Each row is where one point has got to under a steady rotation. How many steps took it there?
The counts run from 0 to 221.
[152 107 137 109 148 177 141 144 129 125  97 134 149 157 127 161  85 134
 114  79 125 122  99 125 138 122 101 115 102 125 120 153 100 199 124 148
 177  93 137 182  86 153 169 143 120] => 183
[136 171 177 114 147 169 124 142 133 128  84 141 113 162 135 156 114  61
 100 138 129 108 200 137 124 128 119 106 136 121 150 151 128 123 153 132
 180 149 121 119  86 115 148 147 149] => 25
[ 99  76 112 112 126 135 111  83 123 128  96 164 118  88 145 117 125 173
 165  90 117 165 113  86 143 192 153 150 123 183 133 137 143 146 153  86
 134 105 134 158 120 137 135  94 151] => 40
[143 180 125 139 128 171 144  95  74  62 116 134 130 118 116 106 106 112
 143  82 120 126 136 137 128 109 128 129  84 143 161 155  99 177 173  80
 133 132 138 144  91 135 133 110 113] => 154
[ 82  77 106 131 120 102 122  92 122 150 111 175 116  84 163 141 128 152
 152  97 115 159 113  82 142 172 134 150 130 160 126 149 123 162 145  77
 140  85 120 147 155 121 125 125 143] => 39
[120 112 123 145 101  93 135  98  98 148 124 166 118 113 146 152 116 111
 141 115  97 153  88 128 129 101  65 142  83 170 171 179 115 157 110 101
 121 127 107 178 124 123 124 134 113] => 94
[112 106 107  99 142 162 108  89 146 111  89 152 121 106 146 129 126 122
 130  97 124 145 161  93 140 210 167 150 110 132 137 106 145 135 160 106
 184 104 111 159 140 156 103 125 157] => 42
[102 107 146 135 145  86 139 125 109 180 124 149  67 123 153 158 111 109
 127  77 147 146 155 115 135 114  94 112 181 167 121 127 131 162 139 110
 164 123 144 160 119 110 171 149 143] => 1
[135 181 121 131 142 105 151 172 192  92 116 141 105 163 126  98  96 120
 100 110 156  97 131 134 113 112  90 138  69 114 139 143 121 104 185 129
 147 123 101 146 122 118 136 162 116] => 51
[129 139 114 105 121 152 125 138 140 105  72 160 144 126 102 137 161 134
 160 108 130 102 141 143  87 159 163 113  83 132 130  93 155 157 181 117
 180 116 118 137 102 156 141  88 162] => 45
[118 122  94  95 158 171 141 177 159 120 138 121 121 143 141 144  96 176
 142 159 106 131 107  92 149 151 116 118 120 160  98 130  97  97 127 103
 176 122 122 178 140 159 184 138 105] => 145
[113 129 106 135 100 110 187 130  93 143  99 130 110 110 116 125 120 153
 121 107 152 109 113  88 134  90 104 132 125 147 139 115 136 182 135 103
 174 104  88 199 156 127 115 140 112] => 178
[127 169 124 136 133 163 148  99  81  77 121 119 132 125 145  98 103  96
 142 103 107 125 150 141 139 124 113 150  88 128 166 155  80 185 169  72
 140 122 132 171 128 141 119 137 124] => 153
[121 109 135  92  90 164 183 108 119 129 114 139 119 103 124 134  90 118
 102 165 121 125 132  56  99 132  85 118  91 120 116 167 120 164 107  83
 146 126 117 132 147 165 140 111 117] => 119
[111 122 101  93 151 157 139 165 180 120 131 134 102 141 137 116  96 173
 130 170 114 128 112  65 148 151 113 122 138 140 109 144 117  88 149 110
 182 108  99 166 175 160 162 155 117] => 144
[101 138 108 143 109 113 190 139  90 134  83 149 106  95 103 132 148 144
 119 123 139 121 136 110 124  92 118 141 116 133 147  92 167 153 126 115
 188 101 106 186 173 149 107 128 116] => 177
[114 111  68 138 136 143 131 143 145  71 121 175 143 103 103 116 108 154
 104 135 151 108  89  92 157 110 120 165  71 149 122 140  91 152 139 108
 127  95  96 173 152 116  98 125 111] => 14
[106 101 122 139 141 140 112 131 123 113 169 177  97 109 145 118  73 120
 117 124 116 165 140  61 105 118  79 116  98 136 130 162 144  95 107  95
 146 125 145 102 183  99 128 130 110] => 34
[126 139 138  95 117 131 146 147 143 112  92 141  96 134  91 117 163 125
 114 171 178 111 156 121 119 130 134 119 139 161 106 120 156 139 126 110
 165 129 185 125 115 171 214 115 144] => 83
[ 94 125 112 120 160 149  86 223 138  75 114 155  97 168 120 159 128 109
 134 108 142 116 182 150 147 109 146 115 129 122 131 134 151 105 151 130
 170 137 126 125 161 115 162 125 164] => 109
[122  98 149 162 144 155 108 146 114 119  86 163 123 123 117 134 151 153
 136 146 171 104 124 126 139 132 179 124 150 158 103 115 125 122 172 163
 181  96 147 154 105  67 139 138 145] => 104
[103 137  87 106 129 130 119 139 128  99 184 140 101 162 116 154 104 107
 121 127 108 144 138 127 123  91  74 125  87 160 153 144 110 152  92  94
 154 178 125 193 113 141 152 117 106] => 90
[124 130  70 138 115 132 137 147 116 109 136 135 120  89 110 130 104  90
 125 148 150 127 126 100 112 107  95 136 110 166 141  80 144 129 138  49
 174 142  98 159 172 150 138  94 137] => 174
[ 91 130 136 142 133 150 109  81  75 125 148 154 108 118 113 126 164 158
 181 147 100 132 158 134  83 122 157 126 127 139 158 141 136 121 164 137
 199 134 108 185 162  88 116 162 114] => 67
[106 129 124 122 104 116 157 174 105 104  60 163 128 120 117 171 133 125
 129 118 124 124 121 129 195 124 177 133 109 152 119 140  93 178 142 127
 126 103 139 158  80 128 156 132 129] => 19
[159 103 154 103 154 115 103  79 144 106 127 162  84 143 116 130  94 142
 107  93 164 143 105 108 105 136 123  95 134 138 100 166  87 113 174 156
 122 138 136 154 101  96 201 145 127] => 162
[152 129  92 134 132 130 116 131 137 134  78 155 115  97 103 168  96 121
 150  87 175 125 107  95  96 106 101 102 104 161 101 124 123  77 174 115
 140 167 123  76 123 137 146 111 165] => 137
[116 118 146 149 161 144  92 158 142 102 100 175 112 146 132 130 146 144
 124 139 181 108 148 119 148 134 165 133 156 147 119 124 149 127 186 152
 182  93 126 153 136  69 130 145 148] => 105
[108 116 116 171 154 153  99 140 108 114 163 145  81 117 127 102  92 165
 123 130 133 113 150  96  95 102  83 116 113 176 130 187 137  81 128 125
 127 157 155 122 116  78 140 110  92] => 32
[126  82 144 153 133 151 133 135 142 142  90 107 116 132 182 112 100 117
 138 134 101 105 165 131  92 185 100 167 111 137 138 118 156 122 149  98
 174  75 101 183 134 127 117 138 130] => 207
[131 160 147 134 126 126 146 127 142 154  92 155  80 109 139 113 132 127
 132 143 124 170 118  95 185 123 105 119 132 170 164 188 134  88 125 108
 133 131 199 113  98 152 167 150 107] => 58
[108 171 129 130 127 162 143 122  91  83 101 123 123 135 141  78 161 116
 178 143  80 134 156 156 157 141 139 165  97 145 196 159 140 138 140  75
 148 107 151 177 139 153 126 134 107] => 151
[107 107 121 117 139 136 136 133 128 144  90 164  97 114 132 187  87 126
 119 117  66 141 178 100 117 153 134  77 132 130 139 123 172 111 112 126
 182 106  79 149 138 114 143  92 130] => 202
[ 90 139 115 126 125 111 121 180 134 121  71 133  81 145 116 120 139 126
 159 129 139 111 170 143 136 113 105 151 138 151 160 197 186  92 122 103
 116 132 107 124 172 160 165  96 147] => 113
[108 137 155 147 137  89 102 136 127 110 127 190 115 151 151 144 163  95
 172  82 102 150 151 171 127 131 140 139  81 142 164 119 159 149 164 123
 161 113 163 106  94  85 121 141 145] => 130
[ 86  71 105 148 134 137 125 142  90 117 138 183 107  90 137 148 100 157
 161 107 112 164 133  88 119 126 119 126  95 166 104 139 137 114 102 102
 126 127 179 120 140 131 144 111 111] => 36
[ 82 127 113 156 104  94 117 123  82 114 115 182  89  92  85 157 136 134
 131 143 148 124 149 101 125  98 131 122 135 177 110 160 108 121 139 104
 110 181 120 119 122  84 145 113 123] => 196
[117  86  88 125 117 147 109 123 143 142 135 152 148 125 118 139 144 123
 147 159 146 101 124 123  71  99  68 147  80 152 121 148 142 147 121 113
 178 105 116 149 192 137 121 141 156] => 9
[136  77 158 146 137 144 113 146 100 114  84 154 145 114 123 145 141 137
 152 132 175 115  96 120 119 132 167 127 134 158  73 105 107 141 175 135
 174 117 143 155 108  65 149 159 166] => 103
[145 187 150 125 120 162 147  90  77  71 108 155 131 111 104 106 120  92
 144  92 120 136 131 146 122 103 133 112  69 112 181 151 130 164 151 104
 147 130 159 109 118 139 130 113 120] => 155
[151 111 133 159 137  78 134 121 144  98  45 160  99 117 139 115  99 112
 143  98 135 134 118 146 136 133 120 152 116 120 140 144 141 132 169 118
 124  43 110 128 183 125 158 138 154] => 76
[104 154  99  82 131 124 124 130 144 113 190 148  80 173 117 133 125  96
  83 145 119 134 148 119 125 110  81 133  99 145 164 144 145 135 109 105
 170 171 111 185 143 139 150 131 106] => 89
[ 98 109 141 165 152 142 117 131 102 133 161 131  92 132 144 114  93 143
 126 138 137 105 151  94  83 113  66 144 112 166 114 191 115  96 150 115
 128 160 138 139 127  80 140 144 107] => 31
